In the data rows, 128 means zero.
Here is a table of points, one per row:
tensor([144, 148, 127, 153, 159, 116,  97, 125, 107,  76,  65, 130, 121, 141, 107, 119, 120, 155, 112, 162, 156,  60,
         97, 193])
tensor([117, 159,  91,  60, 137, 114, 108, 119, 154, 142, 196, 137, 173,  85, 144, 123,  99, 174, 122,  93,  75,  78,
        146, 117])
tensor([101, 130, 142, 122, 111,  63, 103,  84, 100, 110, 137, 208, 165,  84, 147, 122, 141, 140, 117,  43,  91, 119,
        160, 132])
tensor([111, 143, 115, 121,  67, 144, 152, 129, 161,  75, 168, 154, 127, 111, 105, 166, 125,  88, 101,  90, 112, 117,
        122, 105])
tensor([124, 100, 105,  84, 118, 130, 137, 236, 154, 134, 144, 153, 135, 108, 147, 111, 188,  95, 155, 138, 123,  91,
        203, 125])
tensor([105, 150, 149, 157, 132, 167, 165, 126, 166, 145, 171, 144, 138, 100, 102, 119, 144, 162, 181, 134, 132,  95,
        127,  70])
tensor([ 87,  99, 150,  77, 149,  98, 120,  63,  70, 146, 159, 156, 110, 189, 114,  63, 161, 108, 153, 140, 159, 168,
         88, 166])
tensor([130, 149, 167, 147, 122, 138, 101,  86,  98, 120,  72, 114, 161, 116, 123,  97, 120, 169, 109, 103, 101,  79,
        130, 107])
tensor([135, 178, 146, 140,  41, 148, 169, 100, 151,  69, 186, 154,  59, 156, 102, 109, 130, 131, 143,  94,  80, 141,
        111,  92])
tensor([123, 129, 145, 142, 214, 158, 171, 111, 136, 107, 103, 198, 166,  75, 148,  89, 195, 100, 151, 125, 111,  77,
        176, 125])
tensor([134, 111, 170, 134, 133, 110, 102, 174, 138, 119, 199, 124, 183, 152,  96, 143, 160, 133, 109, 100, 100, 151,
        138, 113])
tensor([128, 143, 135, 150, 108, 127,  75, 149, 154, 116,  46, 136, 117, 194, 140, 129, 136, 163, 136, 141, 124, 110,
         92, 103])
tensor([ 91, 153, 104, 136,  94, 168, 128,  75, 130, 161,  96, 133, 132, 122, 110,  73,  92, 155, 120, 139,  86,  52,
        147, 144])
tensor([165, 158,  90,  38, 104, 111, 112, 139, 123,  49, 100,  99, 149, 176, 192, 140, 130, 172, 104,  78, 145, 151,
        155, 138])
tensor([149, 141, 112, 144,  77, 171,  93, 129, 188, 164, 121, 156, 174, 172, 154, 160,  94, 147, 164,  85, 100,  77,
         91, 121])
tensor([105, 162, 149, 125, 123,  91, 163, 156, 137, 144, 169, 135, 109, 102, 140, 124,  96, 102,  72, 116, 154, 151,
        126, 105])
tensor([ 62, 191, 108,  98, 157, 109, 104, 189, 118,  77, 158, 142, 118, 124,  87, 152, 136, 154, 104, 135, 147,  81,
        132, 150])
tensor([193, 120, 135, 170, 102, 164,  73, 112, 125, 148, 115,  29, 116,  72, 114, 145,  90, 155, 160, 150, 182, 193,
        122, 161])
tensor([120,  81, 152, 129,  88, 167, 125, 157, 152, 180, 121, 158, 164, 155, 159, 155, 133, 154, 146,  79, 154, 132,
        110, 110])
tensor([118, 142, 144, 115, 128, 155, 199, 105, 145,  53, 146, 101,  69, 107, 131, 145, 101,  97, 112,  98, 141, 187,
        121, 123])
tensor([ 86, 157, 170, 160, 165, 173, 104, 127, 125, 142, 125, 107, 134,  99,  83, 104, 148, 157,  97, 122, 117,  55,
         92, 112])
tensor([114, 161, 137, 115, 116, 135, 118, 117, 153, 137, 127, 109, 124, 103,  97, 110, 112, 148,  70, 147, 153, 138,
        139, 136])
tensor([171,  67, 124, 115, 153, 175, 114,  80,  83,  61,  90, 101, 156,  89, 130, 139,  98, 139, 101, 167, 154, 172,
        139, 103])
tensor([ 50,  86, 126, 148, 133, 141, 137,  69, 115, 202, 131, 166, 102, 173, 124, 167, 101,  76, 120, 131, 146,  99,
        152, 171])
tensor([123, 119,  96, 100,  81, 130, 160, 106, 152, 137, 141, 132, 113, 155, 103,  85, 103, 104,  81, 158, 153, 118,
        134, 167])
tensor([166,  66, 135, 143, 134, 145, 109, 155, 187, 156, 142, 139, 144, 133, 158, 102, 178, 117, 128, 116, 163, 110,
        121, 132])
tensor([173, 103, 124, 124, 155, 171, 122, 144,  92,  96, 109,  96, 152, 118,  89, 161, 103, 139, 161, 154, 151, 179,
        133,  95])
tensor([137, 154, 137,  81, 141,  85, 135, 127, 120, 130, 142, 104,  95, 150,  98, 174, 189, 163, 140, 146, 108, 107,
        136, 136])
tensor([138, 135, 195,  99, 183, 145, 144, 117, 146, 143, 113, 138, 171, 129, 144,  98, 193,  65, 166, 125, 133, 116,
        139,  78])
tensor([155,  84, 126, 174, 100, 143, 192, 150, 156, 117, 129, 101, 100, 144, 186, 109, 158, 177, 125, 136,  99, 126,
         92, 103])
tensor([ 91, 142, 147, 137, 145, 153, 152, 117, 122, 112, 130, 118, 114,  95, 106, 150,  83,  82, 109, 101, 157, 152,
         89,  62])
tensor([ 95, 196, 168,  88, 102, 124, 158, 140, 125, 100, 140, 171, 119,  86,  97, 134, 180, 109,  86, 173, 128, 154,
         96,  96])
tensor([199, 107, 121, 143, 159, 116, 130, 174, 160, 121, 158, 116, 126, 171, 154, 140, 140, 145, 105, 156, 154, 127,
         87, 160])
tensor([116, 125, 137, 122, 173,  99, 118, 123, 156, 107, 135, 142, 118,  96, 178,  90, 108, 121, 103, 131,  90,  83,
        184,  92])
tensor([132, 158, 175, 148, 140, 128, 125, 109, 111, 160, 113,  91,  97, 169, 145, 135, 149,  96, 178, 170, 172,  95,
         86, 119])
tensor([123,  55, 110, 145, 123, 123, 120, 155,  70, 129, 126, 114, 123, 129, 100,  99,  40, 169, 169, 127, 183, 163,
        127, 137])
tensor([ 82, 174,  85, 163, 114, 143, 105, 130, 110, 165, 127,  89, 122, 116, 154, 166, 188,  77, 114, 179, 138, 136,
        160, 179])
tensor([116, 187,  94, 141, 168, 124, 117, 144, 152, 198, 148, 117, 115, 143,  90, 151, 123,  85, 102, 130, 112, 115,
        121, 125])
tensor([164, 104,  84, 160,  97, 161,  90, 163, 143, 144,  96,  75, 151, 143, 160, 157, 131, 156, 100,  96, 190, 129,
        107, 126])
tensor([127, 118, 112, 117, 140,  77, 129, 134, 123, 135, 158, 109, 137, 118, 134, 137, 176, 173, 168,  99,  78, 193,
        111, 114])
tensor([101, 169, 116,  72, 173, 106, 118, 147, 107, 125, 131, 133, 153, 118, 156, 127, 128,  99, 113, 133, 109, 157,
         91, 175])
tensor([ 96, 116, 117, 149, 126, 126, 146, 116, 145, 132, 107, 122, 122, 177, 123, 198, 146, 146, 135, 208,  95, 116,
        132, 199])
tensor([151, 148, 141, 156, 116, 133, 144,  94, 117, 120, 160, 134, 114, 166, 136, 169, 156, 164, 158, 151, 120,  56,
        100, 121])
tensor([ 94,  56, 148, 105,  95,  89,  98, 100,  44, 192,  83, 114,  91, 122,  70,  62,  57, 136, 241,  77, 177, 188,
         87, 138])
tensor([163,  72,  79, 146, 154, 105, 123, 190, 142, 168, 130, 124, 138, 119,  87, 158, 116, 128, 170, 135,  80, 196,
        129, 102])
tensor([153, 180, 129, 174, 134, 125, 173,  71, 150, 159,  73, 120,  53, 142, 124, 139, 116, 149, 143, 164, 105, 129,
         94, 124])
tensor([156, 140,  81, 131, 128, 152, 111, 175,  98, 139, 154, 171, 141, 123, 160, 139, 136, 108, 129, 123,  95, 144,
        144, 152])
tensor([146,  61, 137, 137, 216, 224,  87,  89, 113,  67,  33,  93,  97, 118, 124, 130,  84, 127, 203, 155, 161, 186,
        154,  99])
tensor([107, 162, 125, 116,  75, 115, 161, 154, 171,  79, 182, 158, 157, 123, 105, 158, 119,  85,  89,  85, 143, 148,
        155,  92])
tensor([101, 218, 100, 155, 119,  88, 116,  79, 147, 158, 138, 120, 133, 166, 106, 146, 161, 115, 124, 170,  91,  89,
        151, 159])
tensor([114, 125, 163, 151, 123, 116, 154, 131,  97, 118, 158, 124, 191, 149, 138,  85, 132, 133,  85, 105, 149, 130,
        148, 131])
tensor([195,  91, 147,  91, 126, 142, 115, 164,  94, 168, 141,  55, 132,  92, 148, 121, 116, 144, 107, 102,  85,  67,
        105, 116])
tensor([115, 127, 107, 162, 116,  94, 178, 140, 214,  95, 110,  88, 157, 117, 143, 111, 136,  82, 167, 108, 100, 139,
        123, 184])
tensor([ 63, 137, 131, 125, 132,  99, 118, 125, 142, 156, 121, 130, 121, 101, 155, 192, 146, 132, 107, 142, 121, 153,
        158, 148])
tensor([149,  66, 150, 131,  90, 109, 135, 189, 165, 186,  84, 136, 126, 106, 166, 112, 135, 144, 175, 184, 142,  90,
         98, 152])
tensor([143, 118, 139, 149, 155, 126, 137, 144, 100, 123, 151, 137, 168, 125, 140, 146, 112, 171,  89, 127, 132, 111,
        179, 145])
tensor([205, 129, 123, 208, 165, 100, 134,  75, 129,  94,  91, 158,  63, 109, 185, 125,  93, 100,  78,  73,  97, 153,
        164, 149])
tensor([200, 128, 129, 119, 137, 170,  88, 113, 121,  51, 135,  66, 147, 131, 131, 139,  71, 149, 179, 152, 133, 179,
        158, 185])
tensor([148, 136, 105, 115,  81, 133, 156, 133, 129, 139, 112, 159, 124, 100, 116, 124, 121, 111,  85, 135, 149, 145,
        126, 132])
tensor([ 71,  62, 124,  93, 132,  24, 138, 155,  11, 155, 113, 103, 123, 113,  41,  57, 108,  72, 132, 159, 100, 206,
        146,  61])
tensor([133,  81,  77,  63, 128,  95, 102,  82,  64, 157, 152, 255,  55, 195, 162,  79, 127,  65, 103, 111, 173, 149,
        129,  99])
There is one direction along which these points spread out most. Take the direction at right angles to it along which they spread out most. Then take the direction at right angles to both along which they spread out most. Go by this last direction. Where along it does each point below lie, from 0 to 99? 50 is the average, and the first point above lies past it. One standard deviation of the points above along it is 16.
tensor([148, 136, 105, 115,  81, 133, 156, 133, 129, 139, 112, 159, 124, 100, 116, 124, 121, 111,  85, 135, 149, 145,
        126, 132]) 44
tensor([165, 158,  90,  38, 104, 111, 112, 139, 123,  49, 100,  99, 149, 176, 192, 140, 130, 172, 104,  78, 145, 151,
        155, 138]) 18
tensor([101, 218, 100, 155, 119,  88, 116,  79, 147, 158, 138, 120, 133, 166, 106, 146, 161, 115, 124, 170,  91,  89,
        151, 159]) 79
tensor([ 50,  86, 126, 148, 133, 141, 137,  69, 115, 202, 131, 166, 102, 173, 124, 167, 101,  76, 120, 131, 146,  99,
        152, 171]) 86
tensor([127, 118, 112, 117, 140,  77, 129, 134, 123, 135, 158, 109, 137, 118, 134, 137, 176, 173, 168,  99,  78, 193,
        111, 114]) 37
tensor([105, 150, 149, 157, 132, 167, 165, 126, 166, 145, 171, 144, 138, 100, 102, 119, 144, 162, 181, 134, 132,  95,
        127,  70]) 54
tensor([133,  81,  77,  63, 128,  95, 102,  82,  64, 157, 152, 255,  55, 195, 162,  79, 127,  65, 103, 111, 173, 149,
        129,  99]) 61
tensor([205, 129, 123, 208, 165, 100, 134,  75, 129,  94,  91, 158,  63, 109, 185, 125,  93, 100,  78,  73,  97, 153,
        164, 149]) 40
tensor([199, 107, 121, 143, 159, 116, 130, 174, 160, 121, 158, 116, 126, 171, 154, 140, 140, 145, 105, 156, 154, 127,
         87, 160]) 44
tensor([195,  91, 147,  91, 126, 142, 115, 164,  94, 168, 141,  55, 132,  92, 148, 121, 116, 144, 107, 102,  85,  67,
        105, 116]) 40
tensor([173, 103, 124, 124, 155, 171, 122, 144,  92,  96, 109,  96, 152, 118,  89, 161, 103, 139, 161, 154, 151, 179,
        133,  95]) 33
tensor([ 91, 142, 147, 137, 145, 153, 152, 117, 122, 112, 130, 118, 114,  95, 106, 150,  83,  82, 109, 101, 157, 152,
         89,  62]) 41
